In the rows, zero is written as 128.
Each run below is a few steps of one of 6 hidden systems, one row a step.
trace 1, z_19 (8 x 20):
[[ 99 104 141 128  84 133 126 172 129  94 128 125 168 124 138  82 192 122
   75 139]
 [118 120 125  68 153 133 115 134 138 153 174 182 150 126 145  52 137 155
  134 147]
 [125 102 142  96 136 206 125 113  91 154 108 129 153 130 165 140  91 180
  112 146]
 [130 155 139 139 127 189 175 137 146 114 118  94 113 138 115  86  73 151
  152  80]
 [179 156 117 157 164 155 130 150 156 103 104 144  56 101 109 149 148 175
  146 135]
 [141  87 154 118 139 111 196 138 165 110 129 160  97 117 126 202 135 104
  127  98]
 [111 111 106 109  86 116  99 117 146  76 139 168 153  90  53 169 128 118
  123 102]
 [ 96 111 132 132  82 129 141 154  94  92 124 142 155 100 129  94 209 120
   89 146]]
trace 2, z_13, 8 rows:
[[ 95 126 140 166  85  81 149 125 105 121 124  78 153 149 130 137 147  55
  112 113]
 [127 135 105  87 144  93  78 111 108 136 162 182 125 114 134  98 176 134
  133 186]
 [113  81 144 136 131 140 107 168 166 173 121 111 200 150 164 143 105 144
   81 103]
 [136 176 117 116 126 134  81  73 103 132 131  91 110 163 122 107  65 116
  164 149]
 [146 141 105 162 155 178 136 169 123 148 106 136 120  88 128  97 160 206
  126 128]
 [154 145 145 169 144  91 159 143 188 129 122  90  88 162 128 156 103  89
  147  89]
 [155 126 121 103 140 145 118  92  93 100 115 176  75  97 118 187 149 143
  136 175]
 [ 93  98 139 176  88 117 168 157 105 131 102 100 169 116 141 150 171 100
   88 107]]
trace 3, z_636 (8 x 20):
[[106 154 126 111 103 123 180  73  83 102 143 121 106 124  99 113  98  87
  171 112]
 [140 162 116 155 132 122  96 160 117 108 119 121 103 120 138  68 201 151
  113 178]
 [130  76 163 115 127  81 144 150 180 122 140 141 137 156 150 183 137  80
   98 117]
 [111 130  83 105 134 120  87  82 102 151 150 176 160  89  80 146 108 148
  156 123]
 [109 139 137 165  98 155 137 123  60 144  92  61 148 142 169 111 139 123
  106 150]
 [144 147 141 127 148  96 106 159 205 137 160 110 123 178 138  72 103 114
  135 114]
 [170 110 126 114 172 152 103 111 136 144 107 163  96 112 133 212 112 168
  131 154]
 [107 151 123 155 106 120 200  93  84 114 122 101 115 110  95 141 110  92
  164  87]]
trace 4, z_536:
[[102 169 113 142  75 147 135 125  95  74 122 100 130 113  90  60 146 118
  137 120]
 [ 99 101 150  91 138 118 183 143 113 164 165 160 157 132 176  68 153 121
  127 131]
 [149  91 133  71 151 176 113 116 150 122 126 188 123 106 120 178  92 174
  125 131]
 [121 145 131 155  93 185 126 107  99 108  86  66 137 136 111 145  76 135
  124 106]
 [112 170 116 139 136 117 147 142 135 150 158 106 134 139 126  26 119 128
  163 104]
 [156 103 153 108 178 152 162 168 160 144 133 167  98 124 176 114 160 168
  116 143]
 [147 113 135 130 123 160 169 109 141  94 102 133  94 108  93 217  87 127
  141  90]
 [111 170 125 133  75 147 131 119 107  61 124  91 116 133  93  63 129 106
  136 124]]
trace 5, z_19:
[[139 104 121 154 127 144 137 127  97 114  91 150 113  80 120 215 171 150
  108 142]
 [104 103 151 112  93  98 167 154 182  89 154 138 153 139 104 110 127  80
  114  77]
 [125 135  91 106 121 134  64 116 101 106 138 181 134  83  95 117 176 162
  121 171]
 [ 98  81 170 114 121 149 186 160 116 149 128 122 173 143 187 106 146 124
   85 123]
 [134 149 111  85 137 164  76 112 154 125 150 147 137 132  96  74  70 167
  155 121]
 [140 128 139 150 136 190 177 129  71 133  84 109 100 111 165 139 148 163
  119 150]
 [149 126 139 132 150 129 157 162 217 123 141 129 114 144 109 125  83 133
  148  66]
 [152 133 115 114 128 144 114  96 103  79 111 167  76  90  93 189 149 142
  139 162]]
trace 6, z_771, 8 rows:
[[105 109 104 144 135 161 106 126  87 195 117 132 193  99 143 135 127 177
  112 124]
 [114 133 163 117  91 169 126 124 119 110 113  62 145 186 157  91  84 107
  104 134]
 [152 173 110 143 179 157 144 142 130 162 136 129  93 119 139  64 123 183
  170 127]
 [163 145 141 184 125 129 122 140 154 100  83  78  79 145 121 190 117 118
  122 121]
 [136 143 125  95 145  89 179  89 123 111 161 171  73 117 109 136 123  94
  182 125]
 [118 131  94 170 111  72  89 138 119 122 123 143 147  93  94 158 196 114
  109 139]
 [112  72 166  71 125  97 139 127 149 134 158 162 157 158 166 142 129  90
   96 142]
 [107 121  95 108 128 162  67 108  93 162 131 154 184  99 119 118 115 181
  120 143]]
trace 7, z_13, 8 rows:
[[155 136 108 146 133 149  45 169 174 111 109 133 131 120 109 124 147 180
  100 142]
 [140 130 157 150 161 127 175 116 114 187 114  84 108 164 186 154  90 112
  143 124]
 [148 165  85 161 120 129  68 111 120  96 106 133 105  88  66 165 143 154
  140 140]
 [135 116 162 158 143 122 184 166 119 151 108 103 111 145 197 121 179 121
  101 148]
 [132 135  97 143 134  60  82  95 135 141 142 149 131 111  84 193 124  98
  151 125]
 [132 105 155 117 119 166  99 146 103 120 102 115 137 146 186 124 163 149
   74 189]
 [102 144  97 174 135  77 126 107 103 199 140 103 169 124 120 133 112 108
  153  97]
 [160 151 126 119 137 144  44 150 159 104 121 125 102 149 135  96 147 160
  109 184]]
trace 8, z_452, 8 rows:
[[121  74 140 126 135 169 122 174 169 149 118 144 184 119 143 148 120 177
   84 101]
 [115 107 142  46 113 170 149 101 127  98 155 177 141 124 110 103  82 137
  138 119]
 [114 152 118 130 131 173 137 152  98 141 132 129 141 112 150  37 160 181
  129 144]
 [130  91 145 107 155 113 131 181 201 155 158 157 160 145 155  97 133 141
  104 108]
 [141 102 127  76 141 195 113 121 139 110 125 181 130  99 112 152  95 190
  125 127]
 [ 87 116 147 108  95 178 185 140  97 120 131 125 166 119 145  62 131 140
  115 106]
 [135 140 120  97 150 114 107 161 174 130 172 171 123 129 127  44 154 149
  139 138]
 [133  81 131 120 153 171 115 164 145 158 115 161 163 105 150 153 138 194
   93 128]]
trace 9, z_771 (8 x 20):
[[ 96 108 118 123 134 108 203 133 118 151 160 176 153  86 111 109 150 126
  151  78]
 [119 116 123 135  82 128  58 160 175  81 122 115 170 138  90 121 134 123
   84 119]
 [124  86 157  79 150 172 190 149 139 138 144 179 131 116 155 113 125 163
  121 114]
 [115 140 102 165  97 162  89 126 133 119 100  96 168 109  75 144  82 155
  125  84]
 [126 131 164 108 107 158 204 156 136  80 133 124  98 137 143  70 144 114
  126 117]
 [147 144  91 165 156 119 104 160 192 143 132 145 128 101  78 137 116 166
  150  77]
 [138 102 160 102  98 154 156 129 142  47 108 138  96 125 111 176 136 111
  103 130]
 [101 125  95 127 133 102 164 119 129 152 163 168 162  84  81 112 126 129
  166  73]]
trace 10, z_536:
[[134 121 153 155 163 157 183 170 142 180 116  98 136 148 185 100 116 157
  121 105]
 [171 148 126 124 167 143 156 133 188 109 135 152  65 124  99 141  93 152
  170  97]
 [138 142 147 157  99 162 184 153 114  65  88 100  86 118 125 121 164 129
  114 130]
 [ 99 125 137 100 112  99 209 116 121 108 167 159 125 113 108  96 136  84
  159  90]
 [120  99 143  57 110 176 123 128 111  81 141 180 130 116 133 103 148 152
  103 165]
 [ 96 100 130 109 105 174 162  94  78 154 118 127 175 112 128 159  80 135
  132 100]
 [124 151 122  99 119 175  83 123 149 119 138 115 153 150 112  60  66 159
  136 117]
 [136 137 137 154 172 169 171 149 107 188 112 107 122 129 183  93 128 176
  137 130]]
trace 11, z_636 (8 x 20):
[[142 111 163  78 118  97 108 109 152  86 139 135  98 173 145 157 123  73
  112 169]
 [121 132  84 154 161  75 132 118 106 178 147 171 137  77 110 149 166 138
  157 118]
 [107 132 135 138  68 131  90  99  88  92  99  74 153 151 121 153 114  87
   97 148]
 [123 150 125 124 167  77 121 138 134 191 168 128 133 156 168  59 136 116
  151 145]
 [160 119 120 164 139 133  65 135 161 131  89 105 124 135 119 213 107 145
  104 133]
 [119 145 134 100 137 107 176  69  91 153 151 123 106 146 139 130  79  86
  179 121]
 [151 180  96 185 135 128  83 143 120 112 102 103  91 111 107 105 170 157
  135 154]
 [135 105 173 105 127  84 160 123 148 111 136 123  95 172 167 160 135  63
  116 147]]
trace 12, z_452:
[[114 169  92 147 135 127 123 103  46 157 130 131 124  98 132  80 169 148
  155 164]
 [121 114 137 159 133  85  94 165 182 167 136  91 175 169 154 119 116 105
  101 111]
 [160 116 132  79 160 146 108  80 132 133 128 163  91 135 130 191  77 143
  149 153]
 [109 147 137 166 101 182 181 131  81 123  93  66 132 129 139 104 111 136
  128 101]
 [145 146 146 113 140  72 138 148 174 102 161 139  86 158 137  77 160  86
  142 142]
 [157 120 102 169 159 143 109 149 133 144  98 155 112  82 113 192 164 180
  120 132]
 [ 89  90 147 111  68 124 156 120 126  89 128 126 174 133 106 161 108  82
  101  91]
 [123 174  94 103 129 112  98  87  77 118 155 153 103 109 106  76 151 128
  166 173]]

Which system made each of these runs?
trace 13, 2 rows:
[[169 164 126 164 175  84 154 128 146 136 131 123  47 131 135 144 151 110
  168 139]
 [133 118 130 157 108  98 145 166 156  69 119 145 105 100  96 160 202 107
  103 121]]
 | z_536
trace 14 (2 x 20):
[[140 159 115 179 138 139 169 116 133 143 105  90 109 120  98 157  77 134
  167  72]
 [155 176 141 102 126 157 124 106 113  73 124 116  55 148 127  86 121 127
  150 171]]
 | z_636
trace 15, 2 rows:
[[116 116 152 165 100 142 140 163  95 120  92  81 144 141 174 116 179 121
   77 152]
 [135 126 115 112 151  63 145 118 178 133 173 172 110 118  90 140 116 100
  169  89]]
 | z_452
trace 16 (2 x 20):
[[124 143 107 169  88 153 129 118 118  84  92 112 126  89  60 176 123 132
  127  94]
 [107 121 151 110 109  97 202 146 153  92 164 150 120 128 117  84 151  86
  140  93]]
 | z_771
trace 17:
[[139 145 141 102 146 106 144  64  95 146 136 122  83 156 151 163  82  89
  168 151]
 [148 180 124 200 132 142 130 135 118 130  90  52  92 146 131 121 117 132
  144 124]]
 | z_452
trace 18, 2 rows:
[[158  99 161  96 136 158 152 125 184  98 116 141  97 147 127 193  73 125
  124 105]
 [122 154 101 122 142 146 177  99  90 124 142 173 101  73  88 110 136 153
  179 111]]
 | z_636
trace 19:
[[134 151 106 146 170  72  89 140 159 197 162 127 145 146 141  90 122 126
  149 123]
 [154 124 130 142 140 143  76 102 126 138  87  95 116 149 138 211  89 132
  113 150]]
 | z_636
trace 20, 2 rows:
[[111 143 121 153 112 139 122 160 167 138 135  87 175 145 108  69  86 135
  127  74]
 [155 109 153  64 160 135 114 118 136 124 145 170  89 151 175 126 139 135
  121 191]]
 | z_452
trace 21, 2 rows:
[[147 111 156 149 129 186 186 138 120 108  80 100  92 127 150 180 121 146
  111 122]
 [124 145 139 125 102 110 191 139 149  65 143 133  89 116  89  99 146  92
  149  95]]
 | z_452
trace 22 (2 x 20):
[[155 168 129 153 140 161 162 116  82 107  94 107  56 118 141 126 150 148
  148 163]
 [142 140 143 142 122  77 168 152 172  77 144 134  80 138 112 115 168  79
  136 117]]
 | z_636
trace 23:
[[ 89 107 153  86 103 108 163  86  91 145 153 121 160 160 155 123  97  68
  133 128]
 [154 192  99 145 158 139  80 119 126 143 128 107  90 134 118  75 108 162
  168 149]]
 | z_452
trace 24, 2 rows:
[[129 153 122 117 122 158 200 104  95  87 130 150  80  91  92 114 129 137
  170 115]
 [120 144 108 190 112  75 135 165 167 115 127 111 137 110  84 127 165  98
  127  87]]
 | z_771
trace 25, 2 rows:
[[161 156 117 111 165 127 131 151 173 105 155 177  71 109 104  84 155 160
  158 136]
 [136  70 149 105 146 148 157 127 121 140 115 173 131 107 153 212 140 146
  104 135]]
 | z_19
trace 26:
[[149 147 114 180 189 109 158 158 157 190 132 124 109 115 142 119 133 159
  160  98]
 [165 117 153 102 136 127 101  98 152  99 113 124  83 164 135 205  90 102
  123 155]]
 | z_19
trace 27, 2 rows:
[[120 132 112 157 131 156 147 152 168 150 129 110 162 121  96 105  80 157
  144  53]
 [147 141 143 121 103 177 139 150 158  44 109 121  87 128 102 100 132 142
  118 123]]
 | z_771
trace 28 (2 x 20):
[[122 102 125 189 148 112 141 182 146 180 111 118 165 112 153 155 166 146
   97 101]
 [167 144 141 109 151  90 104 103 178 109 142 126  77 167 116 164  85  89
  154 133]]
 | z_536
trace 29:
[[137 158 137 143 140 153 129  95  60 159 100  79 101 153 182 120 121 131
  133 179]
 [155 164 129 175 149  81 133 156 195 128 133  93  92 154 119 116 122  99
  151  97]]
 | z_636
trace 30 (2 x 20):
[[170 161 126 161 143 118  68 164 183 100 111 100  86 151 127 111 147 139
  117 154]
 [147  98 151  97 161  90 168 102 141 144 142 167  93 135 149 204 120  92
  144 134]]
 | z_636
trace 31 (2 x 20):
[[159 146 136 133 162 119 126 177 166 120 138 143  86 133 153  70 187 150
  124 158]
 [140  91 137 131 157 105 142 121 169 164 129 146 134 133 131 219  85 116
  135  92]]
 | z_13
trace 32, 2 rows:
[[149 149 128 159 121 139  48 159 179 119 106  74 141 164 123 111 102 143
  100 129]
 [137  95 156  93 161 119 185  97 108 154 137 163  97 132 169 187 119 109
  139 141]]
 | z_452
trace 33, 2 rows:
[[157 148 132 115 119  94  83 141 173  60 138 140  81 143 103 118 160 107
  120 162]
 [118 108 106 170 143 114 158 126  82 167 109 151 140  73 128 194 175 143
  121 122]]
 | z_452
